In the rows, zero is written as 100.
Where one turn sends some rows of the set: a few examples, then the rows asked:
z954: 116,120,86,92,90,126,100,114,118,107,97,109,90
z25: 101,88,98,89,92,100,122,67,111,111,123,114,91
z658: 142,90,115,68,112,100,92,77,127,110,119,127,105
z760: 128,121,99,117,78,133,76,103,109,81,111,114,65
z646: 104,81,103,125,73,86,108,75,101,97,110,113,73
z731: 121,94,133,114,98,70,103,100,105,77,122,131,77
z695: 127,116,105,104,95,94,99,71,148,81,120,112,62
z353: 130,78,98,103,74,110,77,50,117,114,109,112,90
z187: 140,68,102,118,89,80,91,94,116,95,89,118,68
z540: 137,88,126,83,95,88,83,103,134,94,105,123,51
z388: 134,113,136,87,118,99,70,82,87,86,127,118,94
z633: 130,107,130,94,100,104,47,99,97,80,100,121,92
z851: 129,130,109,102,85,131,78,94,107,99,114,120,115
z941: 134,117,102,96,105,125,106,126,111,94,102,120,87
z813: 110,103,109,73,112,100,90,101,105,97,106,101,48
z870: 119,89,99,90,89,140,70,72,95,103,98,104,75
z17: 138,109,119,108,88,119,111,56,134,96,123,112,70
z629: 133,101,115,115,87,95,129,81,131,111,93,109,87
z836: 114,117,76,112,78,125,84,102,115,93,99,107,78
z206: 126,109,133,113,90,94,56,78,83,83,115,110,78
z956: 118,96,107,84,106,99,70,119,108,88,82,112,68
z475: 118,92,103,100,113,79,94,111,91,91,89,104,65
z726: 142,113,95,118,107,117,95,117,101,78,105,124,96
z219: 134,119,124,123,86,77,92,75,135,88,108,118,101
z88: 147,78,122,126,77,89,68,75,109,90,104,123,79
z118: 107,95,112,95,86,104,106,54,105,107,135,119,103
z214: 133,130,121,103,82,139,77,102,109,91,118,120,83
z15: 109,109,135,79,94,98,97,77,119,93,142,126,76
z520: 137,111,132,122,73,104,107,62,127,106,107,112,93
z922: 111,98,133,111,81,80,94,93,111,80,123,124,56
z515: 133,102,110,75,124,118,65,88,98,85,112,122,105
z533: 134,119,89,120,95,118,82,99,101,86,109,121,117
z422: 111,101,125,75,110,88,115,91,119,94,134,127,82
z890: 130,99,113,85,124,103,94,77,81,104,115,112,113
z892: 123,86,98,105,113,88,102,91,78,105,91,104,101
z663: 126,93,122,112,78,121,56,86,86,95,88,110,83
z857: 134,82,96,91,117,125,88,85,85,100,94,114,107
z185: 116,83,113,131,81,83,104,70,93,91,117,121,97
z448: 142,115,110,109,112,86,104,74,138,77,124,122,92
z968: 111,101,114,109,75,110,67,63,85,104,105,96,73
z439: 114,100,97,66,108,124,69,93,112,93,103,108,66
z903: 152,94,141,92,104,86,73,93,123,87,117,134,83
z606: 126,93,113,64,91,111,82,70,137,115,119,116,74
z671: 146,101,111,106,111,107,131,71,130,95,116,117,87
z571: 128,80,103,106,102,106,86,110,87,98,72,111,89
z398: 136,69,87,100,97,96,99,69,115,115,98,115,104
z217: 121,113,109,114,83,77,105,86,145,95,96,108,75
z875: 105,103,106,76,92,120,84,71,98,113,110,94,61

z903 turns into z606
z448 turns into z17
z954 turns into z533
Now these:
z663 turns into z956
z185 turns into z922
z813 turns into z890

Where one turn sends some rows of the set: a few examples, then the rows asked:
z570: 96,93,83,93,118,103,144,101,88,107,131,89,80,109,114,90,51,115,129
z478: 108,110,93,75,107,107,99,109,93,83,113,59,89,113,128,104,104,122,107
z838: 95,104,84,75,112,106,128,109,107,97,118,95,135,123,143,86,75,94,100
z416: 112,103,91,100,103,126,144,115,127,91,119,78,66,93,87,87,103,103,98
z888: 117,114,87,100,115,110,138,104,126,97,127,61,71,98,94,90,99,111,104
z450: 92,81,67,104,120,93,100,110,77,96,104,106,116,112,120,101,86,75,136
z172: 98,100,101,81,110,106,119,103,118,107,117,92,121,126,141,102,71,75,116
z50: 107,111,67,142,88,108,129,120,101,102,82,93,83,89,95,92,95,118,96
z294: 94,104,91,80,104,104,131,106,90,108,122,95,81,105,102,79,49,126,128
z109: 87,90,71,103,118,87,88,128,82,110,113,113,114,101,120,88,99,80,118
z84: 123,114,73,121,133,116,103,93,102,103,87,96,93,122,91,101,78,126,105
z665: 110,60,80,87,82,74,108,97,109,93,110,96,98,121,106,104,73,109,127
z615: 88,99,110,102,99,117,99,102,97,113,75,99,108,95,89,107,123,98,107
z653: 66,77,70,114,111,111,133,117,96,94,107,121,93,118,122,94,111,116,89
z348: 111,113,87,134,79,104,117,135,102,93,89,96,95,90,97,104,90,123,90
z160: 99,102,94,75,113,111,127,104,109,116,115,96,131,121,135,85,72,80,119
z781: 93,92,64,113,115,96,101,118,80,109,97,116,121,109,119,105,96,70,121
z882: 101,102,69,121,75,94,130,122,111,84,80,87,90,89,104,104,100,127,96
z126: 117,86,73,107,99,128,102,116,117,119,116,106,121,107,107,59,109,107,91
z589: 104,86,61,101,113,92,91,114,83,113,112,119,120,113,100,104,94,74,113
z408: 117,107,91,94,112,97,139,108,124,93,127,86,61,100,91,104,97,110,91
z989: 118,95,81,99,103,106,127,119,138,107,135,78,67,97,86,93,87,111,103
z334: 86,92,99,98,126,113,132,97,96,112,121,94,83,108,113,90,49,129,120
z197: 96,110,86,78,118,96,127,105,125,117,109,104,121,130,141,93,75,95,115
z61: 82,82,106,96,95,131,92,127,133,111,102,113,91,117,116,100,77,92,111
z711: 115,97,75,130,139,118,99,87,96,89,93,104,96,109,95,100,98,123,102
z349: 88,94,99,108,87,118,122,107,109,115,88,105,117,101,85,93,130,85,103
z777: 66,72,63,103,102,111,131,104,104,96,107,124,104,122,126,89,102,123,113
z584: 114,106,91,77,121,113,125,101,113,116,117,81,113,123,144,83,75,87,115
z53: 118,110,91,101,106,116,143,117,133,99,126,71,66,95,100,98,86,107,101
z696: 94,94,101,107,94,112,113,112,100,107,88,92,115,91,88,102,136,85,109
z716: 108,87,78,143,80,104,127,124,98,97,80,103,85,91,102,108,99,107,96
z433: 117,108,96,84,90,122,103,104,94,74,115,66,103,107,111,101,106,131,105
z254: 79,82,71,108,102,96,103,120,76,103,108,119,110,109,116,104,93,69,119
z877: 89,90,109,110,103,100,113,105,108,104,88,105,128,100,80,100,126,100,110
z879: 110,100,80,137,79,102,134,118,104,95,82,89,87,85,89,104,93,120,105
z399: 103,96,87,100,108,98,130,97,87,105,126,77,90,111,111,91,45,121,134
z434: 93,87,108,104,87,118,108,115,106,109,92,95,128,106,99,107,126,84,119
z458: 105,101,73,103,110,113,148,101,90,110,120,88,80,115,105,88,55,131,128
z47: 129,74,75,95,82,87,109,91,113,94,110,101,83,123,112,117,70,116,116
z67: 117,89,75,97,97,122,119,112,105,109,115,98,116,107,83,53,106,112,85
z424: 86,84,101,77,98,133,92,112,125,102,111,109,71,109,125,94,81,95,115

z294 turns into z197
z838 turns into z589
Now these:
z53 turns into z570
z653 turns into z67
z172 turns into z254
z424 turns into z777
z434 turns into z716

Where one turn sends some rows of the set: a few examples, then the rows asked:
z140: 139,99,84,73,99,124,98,126,107,127,87,115,110,107,98,127
z624: 113,132,73,79,86,81,116,89,124,72,116,117,75,90,102,96
z306: 125,75,100,86,106,118,95,117,111,113,87,106,125,99,119,130
z531: 101,126,78,88,116,101,123,89,113,69,119,112,83,79,90,95
z94: 115,106,89,91,122,101,105,79,116,78,136,113,79,74,102,90
z21: 108,104,89,91,117,91,100,81,130,81,140,107,93,81,117,86
z6: 121,127,76,93,100,99,105,86,129,89,123,136,65,87,103,95
z207: 105,123,79,85,84,76,113,86,131,69,115,114,84,89,117,97
z310: 115,126,76,93,94,89,100,88,143,93,126,131,78,94,118,92
z928: 97,112,83,89,87,79,111,77,124,70,121,109,92,81,121,93
z659: 127,76,96,71,102,127,87,100,107,109,67,104,115,95,115,121
z287: 134,88,89,78,102,130,97,115,95,127,91,114,112,97,97,126
z900: 111,84,112,78,90,114,86,89,120,110,70,100,119,111,120,118
z295: 93,121,78,85,116,97,117,87,115,75,130,101,98,79,98,88
z765: 101,132,76,94,104,99,123,89,120,71,108,126,76,82,96,100
z311: 122,117,83,93,114,105,108,81,115,83,127,127,66,77,95,94
z795: 135,93,83,59,96,130,87,105,105,124,73,106,111,102,100,116
z8: 86,122,75,88,102,93,112,84,125,84,130,105,106,84,111,85
z705: 87,128,72,95,90,92,112,84,131,87,120,120,99,87,117,90
z660: 127,77,97,84,106,128,95,111,97,120,90,109,120,93,107,127
z724: 121,97,108,73,91,109,91,102,130,104,61,106,107,121,115,125
z783: 113,83,109,71,96,125,86,83,102,119,82,93,121,103,106,111
z447: 113,129,73,77,91,90,117,83,110,77,123,113,74,82,92,93
z588: 98,109,83,86,92,88,111,71,109,74,128,105,92,73,110,90
z538: 106,117,78,80,93,94,115,74,102,77,128,108,83,74,95,89
z437: 130,85,95,81,103,111,95,127,122,113,84,108,122,110,120,131
z959: 135,90,88,60,102,116,88,117,124,108,68,100,114,111,113,120
z958: 133,108,101,62,97,113,96,109,123,105,64,105,97,124,95,124
z699: 94,134,72,98,90,96,117,86,129,81,109,130,84,87,110,98
z385: 108,114,82,92,103,86,97,85,143,88,135,117,91,91,125,87
z661: 134,107,99,55,102,123,95,103,106,115,76,98,98,116,81,117
z272: 137,97,87,74,99,114,96,131,120,120,85,112,115,114,109,130
z237: 129,82,90,67,98,134,86,98,101,119,71,107,113,95,107,117
z383: 137,97,82,55,98,122,87,115,116,119,72,103,111,109,104,117
z889: 129,80,95,68,104,119,88,110,119,103,65,101,116,103,118,123
z730: 124,95,102,59,102,129,90,90,95,121,85,93,111,106,87,110

z765 turns into z531
z311 turns into z94
Now these:
z383 turns into z795
z730 turns into z783
z928 turns into z207
z437 turns into z272

Where one turn sends some rows of the set: a few examples, then the rows asked:
z469: 92,101,113,85,70,96,109,86,105,93,91,71,77,103,54,92,103,77,102,68,76,97,134,94,121,76,128,110,50,98,102
z146: 106,109,79,83,44,82,111,113,117,107,59,68,53,82,75,83,80,74,97,124,99,91,105,87,95,62,92,141,63,121,101
z225: 96,125,112,92,73,109,112,97,142,90,97,129,51,66,71,96,89,53,129,97,92,90,111,75,124,88,122,143,35,107,87
z906: 98,120,110,102,63,96,172,115,140,95,99,82,71,78,62,97,82,112,102,128,102,96,120,89,92,108,115,118,68,104,100
z431: 108,105,79,76,37,85,114,105,113,107,68,61,58,84,81,94,80,62,87,114,97,93,101,86,90,75,82,136,61,119,108
z834: 102,118,92,99,67,89,94,80,106,84,90,65,47,78,69,112,67,64,101,97,86,88,82,87,102,63,124,114,113,108,126
z341: 118,105,113,89,103,93,116,95,116,87,98,107,74,98,81,95,102,73,83,80,80,91,72,104,131,78,137,109,56,104,108
z224: 93,121,100,110,69,91,94,88,112,88,87,68,48,78,64,110,78,62,98,117,88,81,86,94,93,60,126,103,114,106,127
z496: 101,113,119,87,89,103,123,80,101,83,74,83,61,98,51,80,96,54,100,76,77,94,103,94,114,88,139,117,47,89,92
z168: 97,110,92,95,95,97,141,91,119,97,103,100,60,114,61,125,114,73,99,139,67,80,115,73,103,83,103,105,34,109,91
z482: 103,124,94,61,55,113,105,96,112,93,81,92,61,60,86,111,72,65,81,93,102,78,113,89,112,55,110,120,84,79,122
z536: 88,124,77,86,122,80,144,94,112,96,112,87,52,95,83,130,109,68,109,118,83,83,109,71,104,97,145,119,51,98,76
z763: 78,123,112,130,73,94,117,114,154,94,107,91,71,92,67,85,72,98,109,101,83,82,99,83,120,106,130,96,84,102,123
z122: 97,97,95,81,105,100,136,106,134,88,99,66,66,67,83,101,95,40,107,104,99,102,103,67,89,95,122,103,56,150,90
z740: 71,128,86,87,82,96,115,123,117,117,89,71,72,60,73,139,91,69,115,113,95,92,73,73,100,59,82,120,74,90,85
z296: 124,130,88,96,53,105,88,86,139,122,111,88,51,88,93,131,79,83,117,118,87,73,87,74,115,62,110,132,83,118,107
z831: 87,127,111,122,56,96,131,108,146,111,109,103,63,98,69,100,92,120,123,126,91,78,103,93,97,109,114,111,60,103,108
z123: 126,124,97,124,86,86,121,83,134,89,93,114,48,102,76,111,95,50,105,107,66,76,103,81,129,109,133,110,53,96,94
z460: 101,131,91,63,58,112,107,111,110,94,80,90,52,58,89,107,75,73,82,110,105,79,120,97,112,52,130,118,84,83,116
z681: 112,127,99,92,109,119,118,83,128,95,87,124,47,84,74,99,98,61,129,103,88,77,97,65,118,81,132,121,41,100,81
z792: 97,128,77,83,47,67,132,104,121,104,104,64,56,85,80,152,70,82,93,123,75,90,104,87,116,78,102,143,77,96,96
z494: 91,98,107,88,104,86,100,95,114,97,114,84,86,91,82,104,112,82,100,62,89,94,96,96,124,72,138,103,68,105,108
z64: 101,148,86,96,50,115,95,109,122,130,88,58,49,67,88,123,85,42,116,105,96,79,110,75,102,92,126,115,75,86,86
z333: 97,95,96,111,86,88,139,82,110,99,101,102,47,98,75,141,124,95,112,131,81,93,108,95,104,86,106,111,48,110,112
z43: 69,133,106,94,77,121,121,122,141,98,95,95,65,74,71,72,69,101,121,91,101,86,118,73,119,95,136,110,62,91,106
z674: 95,110,105,99,69,114,144,112,131,106,80,61,74,87,65,62,85,106,105,98,107,96,130,76,103,98,124,111,67,102,108
z800: 98,131,89,94,50,64,134,108,125,105,91,56,61,84,68,142,69,89,102,123,72,91,106,92,119,69,108,144,82,94,83
z824: 81,119,94,109,92,102,154,131,126,98,106,80,69,64,74,98,91,96,114,115,113,106,85,77,83,114,116,98,75,111,101
z2: 97,144,85,95,51,108,94,86,125,125,91,69,49,69,88,126,83,40,117,99,97,72,113,66,99,92,115,128,77,78,95
z12: 118,97,111,78,79,86,154,94,155,85,100,74,75,80,83,108,89,56,83,116,89,89,131,84,102,92,121,118,53,140,96
z369: 92,116,87,95,84,55,113,103,136,111,77,69,71,62,101,101,93,59,90,108,118,75,79,92,85,74,112,140,95,100,103
z909: 125,134,106,100,56,108,96,91,149,128,108,78,61,86,87,130,85,84,114,127,88,69,89,85,110,56,118,127,87,117,100
z205: 95,105,102,116,95,96,134,118,142,109,101,69,85,82,87,77,95,104,96,93,111,92,93,80,105,103,128,97,89,108,120
z239: 66,126,85,79,80,97,118,101,114,112,98,69,63,65,71,144,87,66,118,117,94,88,77,66,89,61,82,130,75,95,92
z869: 96,113,89,78,81,64,117,88,130,109,87,60,69,66,102,107,86,63,93,100,117,80,75,87,81,73,112,150,93,110,104
z221: 80,111,86,91,100,90,145,87,98,101,94,90,39,75,86,137,121,80,122,111,99,95,122,87,99,100,133,123,48,86,93
z911: 68,139,92,108,76,102,128,122,127,114,105,94,54,75,84,96,93,102,135,105,109,87,103,82,92,123,135,112,58,88,92
z572: 104,110,115,64,91,86,151,95,136,95,100,80,83,98,74,93,102,54,72,111,87,83,113,91,98,89,128,134,35,113,85
z117: 102,120,108,128,75,76,106,94,146,85,112,117,51,80,74,108,89,45,119,98,77,91,90,84,127,110,130,130,60,117,101
z809: 98,103,95,83,107,85,129,108,116,92,106,68,68,102,71,90,103,47,91,107,81,102,77,79,94,96,128,112,45,142,88

z869 turns into z239
z809 turns into z536
Now these:
z369 turns into z740
z831 turns into z763
z221 turns into z225

